Look-ups in named tables: a row name and a column name give one cell, copied from the table.

remefez
        pom  pazaf  sefa  pov  topit  ror  fozosen  bebo  gade  vemide
faz     428    589   523  589    523  589      523   523   523     452
nivenu  461    225   886  226    886  226      887   887   887     418
lofu    435    581   531  581    531  581      531   531   531     444
luv     431    729   384  729    383  729      383   383   383     448
kof     435    602   510  602    510  602      510   510   510     444
rup     435    602   510  602    510  602      510   510   510     444
vop     451    462   650  462    650  462      650   651   651     428

pov of rup = 602
sefa of faz = 523
ror of kof = 602
bebo of luv = 383
pazaf of kof = 602
bebo of lofu = 531
gade of luv = 383
vemide of faz = 452
Which row has the largest sefa? nivenu

ladupe
        zet  tagibas  tazu  vusadus  gekite  nofid  digebu
bel     112      208   180      102     114     65      88
mimulo  114      207   182      104     114     64      82
kof     154      144   136      106      45    162     190

tazu of mimulo: 182
vusadus of kof: 106
vusadus of mimulo: 104
tazu of bel: 180
tazu of kof: 136
nofid of kof: 162
gekite of mimulo: 114
tagibas of mimulo: 207
zet of mimulo: 114
gekite of bel: 114
nofid of bel: 65
tagibas of bel: 208
vusadus of bel: 102
nofid of mimulo: 64
zet of bel: 112
gekite of kof: 45
Which row has the largest tagibas? bel

pon:
|  | zovig | kidano | zuko | sepan | gomovu |
|---|---|---|---|---|---|
| vak | 179 | 79 | 75 | 40 | 46 |
| lodo | 121 | 86 | 94 | 109 | 111 |
| musu | 211 | 68 | 32 | 39 | 49 |
| fen | 100 | 92 | 100 | 117 | 101 |
| rovekin | 135 | 98 | 101 | 84 | 98 |
| vukid | 190 | 81 | 56 | 54 | 53 |
| rud | 101 | 116 | 101 | 104 | 118 |
| kopuza | 107 | 101 | 98 | 109 | 96 |
| dap | 123 | 98 | 114 | 91 | 116 |
| dagalu | 111 | 94 | 87 | 97 | 117 |
| moz | 30 | 190 | 136 | 14 | 22 |
| ligali | 64 | 125 | 149 | 146 | 106 |
| tememas | 108 | 103 | 116 | 116 | 97 |
| nek | 110 | 103 | 113 | 117 | 104 |

moz, kidano -> 190
nek, zovig -> 110
moz, sepan -> 14
nek, sepan -> 117
moz, gomovu -> 22
ligali, zovig -> 64
tememas, gomovu -> 97
musu, zovig -> 211
fen, zovig -> 100
musu, sepan -> 39
dagalu, sepan -> 97
musu, zuko -> 32
lodo, zovig -> 121
vukid, zovig -> 190
kopuza, gomovu -> 96
fen, kidano -> 92
lodo, gomovu -> 111
rud, gomovu -> 118
rovekin, sepan -> 84
nek, gomovu -> 104

bupetuf
          zub  tevo  tebemim   kiv   tez
lib      43.8  69.0     52.6  57.4  58.0
duzelur  59.8  34.7     52.2  57.1  40.6
relabu   56.5  51.3     56.3  59.0  56.7
pur      22.4  54.6     58.1  59.2  43.7
dut      56.3  35.8     65.6  50.8  52.0
muvo     80.9  60.4     46.5  53.9  65.1
bot      50.6  57.2     63.9  52.8  52.7
marezag  64.9  65.8     69.2  48.3  65.5
muvez    45.7  69.5     54.3  60.2  48.2

bot, zub: 50.6
muvo, tevo: 60.4
pur, kiv: 59.2
dut, tevo: 35.8
relabu, tez: 56.7
dut, tebemim: 65.6
marezag, tevo: 65.8
relabu, zub: 56.5
lib, tez: 58.0
muvo, kiv: 53.9
Row with the largest tez: marezag

boseb
         taniki  zege  gub  loz  dukin  fogobu
vepet       117   125  172  131    194     143
vefuva      208    99  144  158    165      49
votif       154   208  170   44    135     112
baremef     212   228  251  107    121      85
soz         122   180  190  150    142     239

What is the loz of vefuva in boseb?
158
What is the zege of vepet in boseb?
125
What is the taniki of votif in boseb?
154
What is the zege of vefuva in boseb?
99
What is the fogobu of soz in boseb?
239
What is the loz of soz in boseb?
150
What is the dukin of votif in boseb?
135
What is the loz of votif in boseb?
44
What is the dukin of soz in boseb?
142
What is the loz of baremef in boseb?
107
What is the zege of votif in boseb?
208
What is the gub of soz in boseb?
190
What is the zege of soz in boseb?
180
What is the dukin of vepet in boseb?
194
What is the fogobu of votif in boseb?
112
What is the zege of baremef in boseb?
228
What is the dukin of vefuva in boseb?
165
What is the gub of baremef in boseb?
251
Row with the largest loz: vefuva

kovasa =
,lorar,lanu
pevaf,139,198
mif,139,244
sizen,182,103
mana,172,96
gek,157,119
bimun,176,238
togage,118,219
maked,158,168
funuv,225,59

What is the lanu of maked in kovasa?
168
What is the lanu of funuv in kovasa?
59
What is the lorar of pevaf in kovasa?
139
What is the lorar of togage in kovasa?
118
What is the lorar of maked in kovasa?
158
What is the lorar of gek in kovasa?
157
What is the lanu of pevaf in kovasa?
198
What is the lanu of sizen in kovasa?
103
What is the lanu of mif in kovasa?
244
What is the lanu of gek in kovasa?
119

vasapos:
         rufega   mek  tebus   zag  peba  lubita  fifitez  tenak   ros
mimezif    3798  4685   4646  3516  3319    5208     3655   3655  4269
bapep      4076  5509   5064  1828  2820    7769     2998   4081  5461
nof        4029  3082   3308  7364  4723    1850     5154   4065  2845
gug        3914  5311   5371   929  3099    7135     2647   4258  5420
losobun    3888  4461   4032  3759  3386    4982     3750   3829  3780
dapilim    4164  4257   4662  3313  3394    4877     3576   4056  4461
pif        3659  3394   3535  5697  5121    1578     4505   3459  3439
nime       3867  5643   5052   979  2667    6908     2667   4458  5462
mol        3822  3235   3305  5959  4830    1922     4607   4061  3229
besomu     4184  4545   4338  3148  3994    4675     3512   3783  4477
ves        3610  4471   4356  3696  3562    4938     3725   4026  4417
revog      3808  2563   3351  7022  4748    1934     5021   3772  3362
rap        3983  4342   4801  2674  3538    5269     3327   4192  4617
seb        3950  4351   4273  3013  3650    5113     3459   4243  4262

mek of nime is 5643
peba of losobun is 3386
tebus of mol is 3305
lubita of losobun is 4982
peba of pif is 5121
lubita of bapep is 7769
rufega of besomu is 4184
tenak of nof is 4065
fifitez of mol is 4607
lubita of mol is 1922
peba of besomu is 3994
fifitez of nof is 5154
lubita of mimezif is 5208
lubita of besomu is 4675
tebus of nof is 3308
tenak of losobun is 3829
zag of dapilim is 3313

